In the data rows, 128 means zero.
Here are some points:
[161 110 159 135  76 191 124 158 135 141 156 133]
[183  94 110 210 151 135 128 142 168 168  60  69]
[125 219 106  91 215 115 132 115  99  26 147 255]
[161  99 105 192  59 119 141 120 175 255  96   0]
[126 141  88 104 149  94 122  86  94  20 254  48]
[122 146 168 119  62 144 119 137 117   0  90  38]
[148  80 109 154 116 124 150 112 156  58 154  84]
[134 191 207 123 135 140 133 162 137   0 172 124]
[109 174 133 119 132 144 127 141 107 108 183 113]
[ 82 168 129  75 137  97 119  84  83 175 230 255]
[189  79 131 158  80 153 122 177 143  52  41  16]
[ 50 126  78  97 112  80 126  77  76  36 143  35]
[122 139 213 121 210 156 132 128 127 106   0 138]
[156  80 140 141  87 185 117 187 164 221 166 139]
[ 83 236 127  97 255 103 133 121 115 156  95 219]
[170  86 134 148  59 151 126 153 159 121 218 118]
[119 140 167 134 108 173 130 176 122 129 255 127]
[158 114  84 169 100 113 146 137 200 156  87  91]
[178  98 164 141 109 180 115 138 140 110 180 170]
[ 56 117  71  81  98  75 126  77  76  57  53  86]
[119 145 169 131  99 139 135 167 133 199 153 165]
[161 140 143 144 111 178 129 157 129  64  90  95]
[156 125 188 124 172 146 130 160 132 136  76 160]
[110 145 152 116 136 112 124 143 119 121  88 120]
Here are 12 more points, each followed by its number:
[164 111 131 169  80 132 110 122 173 157  55 148] 0
[150 150 101 113 158 163 123 157 130 190 158  49] 1
[136 137 175 113 128 160 123 159 116  38 160  87] 2
[148 117 107 171 155 141 121 143 153  80 255   0] 3
[134  68 119 129  98 145 126 139 151  53 218 193] 4
[ 90 189 131  86 172  95 120  91  81 228 147 210] 5
[171 103 173 144 108 155 140 144 164  74 129 137] 6
[157  57 100 183 178 140 133 125 148 190 201 128] 7
[117 160 169 119 127 135 115 141 115 120  62 151] 8
[129  24 101 146  88 116 120 112 147 255  27 184] 9
[159 123 129 128 101 129 128 138 137 112 108   0] 10
[181 123 120 137  61 175 121 162 154  52 255  80] 11
Which of these numbered points is nearest to each point below, ignoring the direction in which the first points spread most? Its number follows each.
[185 119 124 192  98 128 119 122 172 164  47 141] > 0
[160  84 112 166 174 125 135 126 171 255 247 255] > 7
[128  47 107 133 126 106 132 120 127 255 255  82] > 7
[ 67  97  87  74  86  89 138  65  88  78  98  18] > 10
[141 138 101 135 145 150 114 124 134 255  96 139] > 5
[158 113 161 158  56 199 140 206 136  83 106  32] > 2
[180 109 153 151 101 179 122 177 153   0 255 120] > 11
[146 140 191 132 137 189 128 180 120  68 161   0] > 2
[202  81 139 194 154 127 137 130 192 114 191  23] > 3
[ 86  97  75  85  85  54 217  75  85  43  93   0] > 10
[190 123 159 152  16 173 128 159 158  51 205   0] > 11
[ 75 122  63  86 108  73 121  81  70 255   0 251] > 9
[133  75 105 138 125  98 134 101 145 142 213  48] > 3
[112 156 193 137 144 142 121 174 123 105 194 255] > 6
[192 120 143 155 103 158 138 151 162 107 255 137] > 11
[121 136 156 112 113 152 125 152 112   0 144 232] > 6
[ 74 120 108 100 112  85 130  79 121  98 179  76] > 10
[146  87 109 154 120 117 105 114 155 176  97 143] > 0
[ 79 144 129  95 113 101 140  94 101 255  57 255] > 9
[119 123 169 127 169 143 121 167 133 142  88 109] > 8
[209 165 122 179 151 193 120 189 155   0 255  75] > 11
[153 120 213 118 149 150 127 117 133  30 168  93] > 2
[177 116 146 159  54 137 130 129 198 122 215  96] > 11
[161 118 151 148 110 171 130 190 129 143 255 149] > 11
[ 82 177 114  88 164 114 124  92  89  85  70  55] > 10
[140  84 127 151 113 121 130 104 147 251  60  30] > 5
[ 78 183 129  91 255 102 131  97 110  47  47 179] > 8
[147 108  90 153  83 109 136 101 128 173  89 162] > 0
[ 90 206 100 101 202  98 116  82  94  77 159 162] > 10
[183  96 155 158  78 137 131 147 177 146 238 103] > 11
[146 169 204 127 138 145 128 150 129  96 172 107] > 2
[160  83 113 163 108 136 128 136 157  68  87  83] > 6
[120 112 205 123 117 131 141 167 129 162   0   0] > 8
[176 112 151 148 152 166 123 164 151  28  86 130] > 6
[ 83  62  68  89 107  85 126  80  86  95  34 203] > 9
[188 122 104 161  85 144 143 154 162 255 212   4] > 1
[169  88 106 149  64 158 132 131 166 160 188 105] > 4
